128 stands for zero in the data rows.
Here are some points, each followed by its number:
{ 42, 169, 152, 116, 144, 120,  75, 111, 149, 131, 115, 125, 182, 125, 106} 0
{113, 164, 103,  90, 107,  64, 116, 160, 132, 116, 117, 181, 133, 159, 123} 1
{114, 185, 126, 163, 120, 209, 147,  98, 160,  75,  98, 110, 124, 140, 105} 2
{120, 106, 137, 123, 125,  83,  78, 181, 105, 132,  83, 143,  98, 118, 159} 3
{ 91, 132, 189, 148, 175,  87, 113, 143,  64, 213, 166,  89,  73, 117, 118} 4
{142, 162, 180, 139,  87, 128, 163, 130, 130,  79, 134, 140, 141,  93, 151} 5
{153, 144, 121, 101, 104, 120,  87, 148, 133,  51, 123, 172, 140, 146, 130} 6
{155, 149,  81,  26,  87, 122, 154, 192, 149, 118, 149, 179, 174, 149, 129} 7
{ 92, 156, 133,  99, 108, 128, 156, 132, 140, 145, 132, 146, 145, 149,  66} 8
{ 66,  80,  91, 155, 129, 153, 152, 103, 255, 230, 114, 122,  74, 168, 118} 9
{178, 144, 139,  98,  71,  98, 110, 186, 120,  96, 138, 182, 127, 193, 176} 10
{ 68, 117, 166, 133, 125, 162, 177, 101, 101, 152, 218,  96, 125,  93, 137} 11
{113, 132, 154, 154, 109,  79, 131, 175, 158, 145, 146, 144, 106, 126, 151} 12
{103, 103, 125, 178, 169, 125, 122, 142, 140, 157, 118, 119, 132, 107, 162} 13
Which two points above are nearest to each new point, looking only along the 6 directions in which the numbered points spread most? Their numbers follow each, nearest first.
{103, 140,  94, 114, 146,  64, 111, 194,  90, 176, 146, 128,  66, 120, 145} ~ 12 3
{135, 164, 215, 103,  94,  88, 122, 159, 103, 127, 132, 153,  90,  78, 148} ~ 12 5
{140, 178, 127,  66, 146, 108, 119, 125, 113, 167, 114, 125, 112, 112, 128} ~ 8 1
{143, 189, 163, 109,  83, 136, 143, 148, 130, 117, 102, 125, 107, 123, 123} ~ 5 6
{130, 149, 164, 121,  92, 126, 140, 136,  73, 179, 150, 103,  86,  89, 167} ~ 12 11
{106, 133, 152, 110, 113, 172, 168, 141,  95, 121, 144, 142, 129, 117, 165} ~ 5 12
{185, 128, 115, 109, 163, 116, 117, 121, 166, 117, 115, 189, 128, 164, 122} ~ 1 6
{156, 127, 111,  92, 230, 112, 137, 114, 163, 128, 122,  98, 189,  91, 118} ~ 0 13
{153, 150, 153, 121, 109,  58, 170,  81, 114,  94, 116, 142, 133, 139, 145} ~ 5 6
{104, 142, 154, 164, 104, 168, 161, 101,  81, 166, 124, 145, 101, 122, 156} ~ 12 5
{147, 154, 160, 127, 121, 126, 123, 101, 105, 141, 160, 134,  96, 122, 142} ~ 12 5
{131, 118, 132, 145, 115, 129, 114, 119, 123, 126, 141, 136, 149, 128, 132} ~ 12 5
{149, 119, 131, 127,  92, 122, 106, 140, 136, 123, 118, 130, 116, 104, 155} ~ 12 5
{127, 122, 133, 130,  97, 137, 114, 143,  84, 161, 149,  86,  96,  74, 144} ~ 12 13
{154, 175, 125,  77, 132,  95, 163, 132,  83, 101, 142, 144, 118, 117, 128} ~ 5 1
{118, 106, 131, 137, 210, 183, 146,  56, 157, 117, 125, 105, 150, 117, 103} ~ 2 13
{112,  93, 122, 177, 152, 133, 112,  78, 125, 122, 139, 141, 130, 107, 137} ~ 13 12
{ 78, 128, 114, 128,  97,  91, 137, 127, 138, 112, 115, 134,  89, 117, 172} ~ 12 13
{ 98, 154, 152, 139, 152, 131, 148, 149,  89, 103, 147, 109, 109, 133, 104} ~ 5 8
{162, 112, 141,  81, 158, 143, 128, 143,  99, 117, 170, 156,  99, 102, 148} ~ 12 5
{153, 107, 110, 144, 164, 118,  94, 132, 135, 118, 137, 102,  86, 117, 140} ~ 12 13
{130, 104, 113, 112, 157, 149, 138, 102, 126, 132, 133,  94, 147,  89, 127} ~ 13 12
{143, 126, 131, 131,  91, 151, 155, 126, 159, 115, 102, 123,  80, 141, 124} ~ 12 5
{154, 124, 126, 141, 126, 120, 139, 120, 111, 115, 152, 176, 134, 147, 120} ~ 12 5
{140,  95, 110, 130, 141, 149, 128, 161, 119, 124, 122, 116, 122, 105, 104} ~ 12 13
{143,  91, 141, 116,  89, 143, 131, 132, 118, 106, 141, 123, 135, 129, 141} ~ 5 12
{ 85, 172, 173, 139, 118,  88,  77, 155, 101, 123, 136, 129, 135, 172, 124} ~ 3 1
{154, 120, 118, 105,  87, 170, 166, 100, 171, 140, 167, 148, 146, 146, 110} ~ 8 5
